The rows of R fall into 3 groups, and each row is roughly a mix of its group's hidden directions.
R:
[[ -1  -6 -20   6  15   7 -20   0  12  -4 -11]
 [ -1   9 -16  -4   2 -11  -7  -6  15   7 -25]
 [-11  10  10 -11   6   7  13  -5 -23  -7 -12]
 [  2 -14   6   7 -13 -11 -17  11  16 -14   4]
 [  5 -15   5   7 -12 -14 -18   9  16  -7   7]
 [  3  12  31  11   4   4  -3  10   4  -4  -4]
 [ 11  -5  -5 -12  13 -18   1   4   7 -18 -16]
 [ -1   8  16 -14  12   2  10   0 -20  -6 -15]
 [  4   4  -4  17 -14  19   4 -13  11   6  15]
 [ 15  -5  11 -10   2  -2   6   6   4  -4  29]
 [-17  -6  -8  10 -19  -1 -11  14  -3  16   5]
 [  2   2   9  14   6  10   4  20 -13   7  19]
 [ -1 -13 -23   5  -2  -3   0 -16  13  16   7]
 [-10   2   4  12 -12  19  -2  -4  -3  19  17]
 [  4 -10 -18  11  12  12 -21   3   8  -8   3]
 [  6 -13  19   3 -11   3   5  10  -6 -19  15]
 [-14  -3   9  -6  -7   7  14  16   3 -22  -8]
 [  4   0 -14  -8   2  -7  -8 -23  12  -6 -18]
 [ 11 -17  11   6  -8   2 -13  -4 -20   5  13]
 [  5   5 -11  -8   8 -10   0 -10  20   7 -22]
 [ -4  -2   5  -6   4   1  11  11  15 -28  -9]
 [ 10   9  16  -9 -10 -10  19  -3 -10   3  16]
 [  3  18 -21   2   3 -10   2  10  21  -1   2]
 [ -7   5 -25  -2  -1  22  13  -7   4  -7   1]
 [  7  14  -8 -11  22  15   0  -5  11  -9   9]
 [-10  -7   8   4 -13 -26   8  12  -3   5  -9]
 [  4   4  -4  -5  11  31  -8 -10  -1  -6   9]
 [ -8  10  -9  -2  -4  -1  15  10  15 -12 -21]
 [ -3 -16  18   3 -14   2   3   2 -22   9   5]
 [-15 -10  -4   9 -17 -16  -9  16  -2  12  -1]
 [-19   6  -3  11 -11  -2   9  21  -7   7 -12]
 [ 14  -9   5  -2   9   5 -17  -3 -14   4  23]
 [  3  16 -14   0   0 -24   7   8  15  -2  -7]
 [ 12   8 -13   0  17  11 -16 -12   9   3  14]
 [  4 -12  15   7  -1   8  11  -1 -13  -7  24]
 [ -2   9  21   8 -13   7   1  17 -12   4  11]
 [-17   6   8 -14  15   8  -2   9 -19   5 -10]
 [ -4  20 -14 -12  16   1  -1   6  16 -10   7]
 [  4   7  19  10   2   8 -13  17  16 -10  -1]
 [  2  10 -12  13  -3  20  10   0  11  15  13]
 [ -5 -19 -24  -8 -10 -12  -5 -10   0  -4   4]
 [  1  10   9 -11   0  -7  10  -8 -26 -13  -9]
 [ 11  -8 -10   3   3  16 -25  -4   4 -12  10]
 [  3  -3 -16  -7  -2  -8  -4 -22  12  -9 -18]
 [ 22   7 -11  -3   9  -5 -18  12  13  -2   4]
 [ -2 -16   0  15 -17   0 -18  -1 -11  14   4]
 [ 15   9  14  -6 -14 -12  12  -6  -5   9  16]
 [  4   3  15  -1 -19  -4  16 -11 -17  -1  11]
 [-14  -4 -15  -1   1  -6 -15  15  -1  22   0]
 [ -3   3 -14  11   0 -17  -7 -10  14  14 -15]
 [ -3   6  -4  11 -12  24  -1 -14   1  10  15]
 [  2  -7  19  -5  -9  15  14   8 -16 -12   6]
 [  4 -14   3   7 -10 -18 -18   7  17  -9   4]
 [  6  21  -8 -10  15   8   4  -2  12 -16  10]
 [-25  -6  -5  10 -13  -1 -15  -5   1  13  -9]
 [ -4  11 -20  -6  14   1  -4  -5   6  17 -17]
 [ 20   2  11 -11  -3  -6   2 -14  -4  -3  23]
 [ 17  -1 -10   9  -6  11  -5 -20  18   0   9]
 [ 22   0   2 -13   4  -9  -1 -17   5  -6  18]
 [ 12 -12  14  -1   1 -11 -26   7  10   1   2]
 [ -3 -16 -26  -7  -9 -13  -9  -7   1  -6   5]
 [ -9  -9   2   9 -17 -23   2  11  -2  14  -8]
 [  6  -5 -17   6  12  16 -22  -2   3 -11   0]
 [ 25   5   4  -1   9 -10  15 -11   7 -12  -7]
 [-13 -23  -3  -6 -10 -17   1 -14  -6  -6  -5]
 [  0 -16   4 -10  -1 -27   0  -9  -8  -9 -11]
 [  5  -1 -20   4   2  10  15 -20  15  -4  -3]
 [-13 -17 -15  19   4   7   1   0   5  -7 -15]
 [  3   4  -4  -2  10  29 -11 -14  -3   3  11]
 [ 16   6  17  -8  -9  -2   8  -9 -11   0  22]
 [ 19  -3   9 -15   3  -7   0  -5   7  -4  24]
 [ 12 -11  13   0  -1   9  -8  -1 -18   2  23]
 [  3  -8 -20   5  12   5 -23  -6  12  -6  -7]
 [  7  18  -6   8   3  26   0   7   8   8  10]
 [-19   4  -2  11 -10   3  10  24  -7   5  -9]
 [-17   3   7 -14  14  17   2  -3 -16   1 -13]
 [-23   7  -6   1  -5   0  11   5  17  -2 -19]
 [ -9   8   0  -7  -5   3  22  15   8 -15 -14]
 [  4  12   5 -12   4  -9   9  -7 -24 -14 -10]
 [ -3   7  19   1 -15   0  19  -7 -18   6   0]
 [  2  -2  18  -1   1   6   8  19  -7   3  24]
 [ 26   6  10  -5   9  -2  19  -5   1 -11   6]
 [  4   6 -18 -14  22   6  -6  10   2  13  -1]
 [-11   7  13 -13  11  14   8  -3 -19  -3 -14]
 [  8   9   2 -19   8 -14  -1 -12  17   9 -12]
 [  8  -8 -16   5   9  13 -23  -3   3 -14   8]
 [-13   1  -8   2   7   8 -18  18  11   7 -16]
 [ -1   2  -8  -6  21  -6 -18  10  16  -5 -11]
 [  2   7  22  -7  -7  -2  17  11 -10   6  16]
 [ -1   3  20 -14   9  -2   5   3 -18 -11 -16]
 [ 16  -8 -13  11 -10 -17  -5   1  17   3  12]
 [-11 -14   3  10 -17 -16  -4   5  -7  13 -13]
 [ -7 -10 -21  11   8   7 -15  -3   8  -9 -14]
 [  1   2  -5  -3  10  31 -11  -8  -1   0  11]
 [ -1  10  10  18 -16  16  16   0   3   0  10]
 [-12  -7 -18   2  11   2 -10   8  16  -3 -20]
 [-12  -3   6   0 -12 -20  16  18   3  -2  -9]
 [ 14   5  17  -6  -4   5  -3   2 -10   2  27]
 [  6  10 -15 -15  21   4   8   7   4  10 -12]
 [  1   5  19  -7  -9  -3  16  15  -9   5  19]
 [ -6   6  19   9 -10  -5  -8  15 -13  13  13]
 [ -8  -6 -19  11  10   4 -19   0   9  -1 -16]
 [  9   0  15   3  -5   7   1   2 -17  -1  27]
 [ 11  13   9 -23   0 -14   1  -5  13  11  -4]
 [-11   5   3  -6  -3 -17  16  -6   6  10 -22]
 [ -2 -19  -3  -6  -9 -26  -2 -13  -7  -5  -3]
 [  0  -7  -6 -19  16 -17 -12   4  -4  -7 -14]
 [  4  20   4 -10  14  21   6   2 -13  -1  -6]
 [  5  -1  15  -1   0  13  16 -14   2 -22  -9]
 [  9   7  -7 -14  14  11   0  17  -5   2  20]
 [ 10  13  -1 -10  15  -4  -2   2  18  16 -14]
 [  4   3  -7 -13   2 -13  -2 -10  22   6 -20]
 [ -7  -3   6   5 -12 -30  10   8   1   3 -10]
 [  9  14 -12  -8  17  18  -6  -4   8  -7  13]
 [ 10  -7   7  -2  -8  11 -12   2  -6 -10  27]
 [-17  10   8 -12  13  14   1   5 -19   2  -9]
 [ 13 -14  -8  11  -8  -7  -4  -8  25  -1   6]]
One row of each group comes first, with its name. Which group is each row after those in?
[ 15  -2   3  -7  -6  13 -11  -4  -7 -14  23]	U
[ -9 -18  24  -3  -7  -6   0   2 -18  -2   5]	T
[ -3  11 -12  -4  15  -8  18 -16 -10   7 -11]	E

[ 11  22   8  -4  11  14  -1  16  -2 -12  -5]	E
[-15 -10  10  16 -23  -2 -12  -6  -3  -3   7]	T
[ -3  15 -20  -4  11   1  -3 -10   5  18 -15]	T
[ 11   2 -12  -8  19  -9 -21   4  12  -2  -7]	E
[ 10   2  -1  20 -20  -5  13  -4  10   1  14]	E
[-20  -1 -14   7  -6  -7 -11   4   6  21  -9]	T
[ -4  -3   2   6 -11 -32   5   6   0   7 -11]	T
[-10  -3   9  -6  -2  14  12  10   7 -26  -7]	T
[-20  -6 -14   1  -2   3 -17  10  -1  20  -5]	T
[  0  -4 -19   1   0  -4 -20 -17  10  -4 -16]	U
[-14  -2   8 -12  11 -14   4  18 -14   0 -13]	E
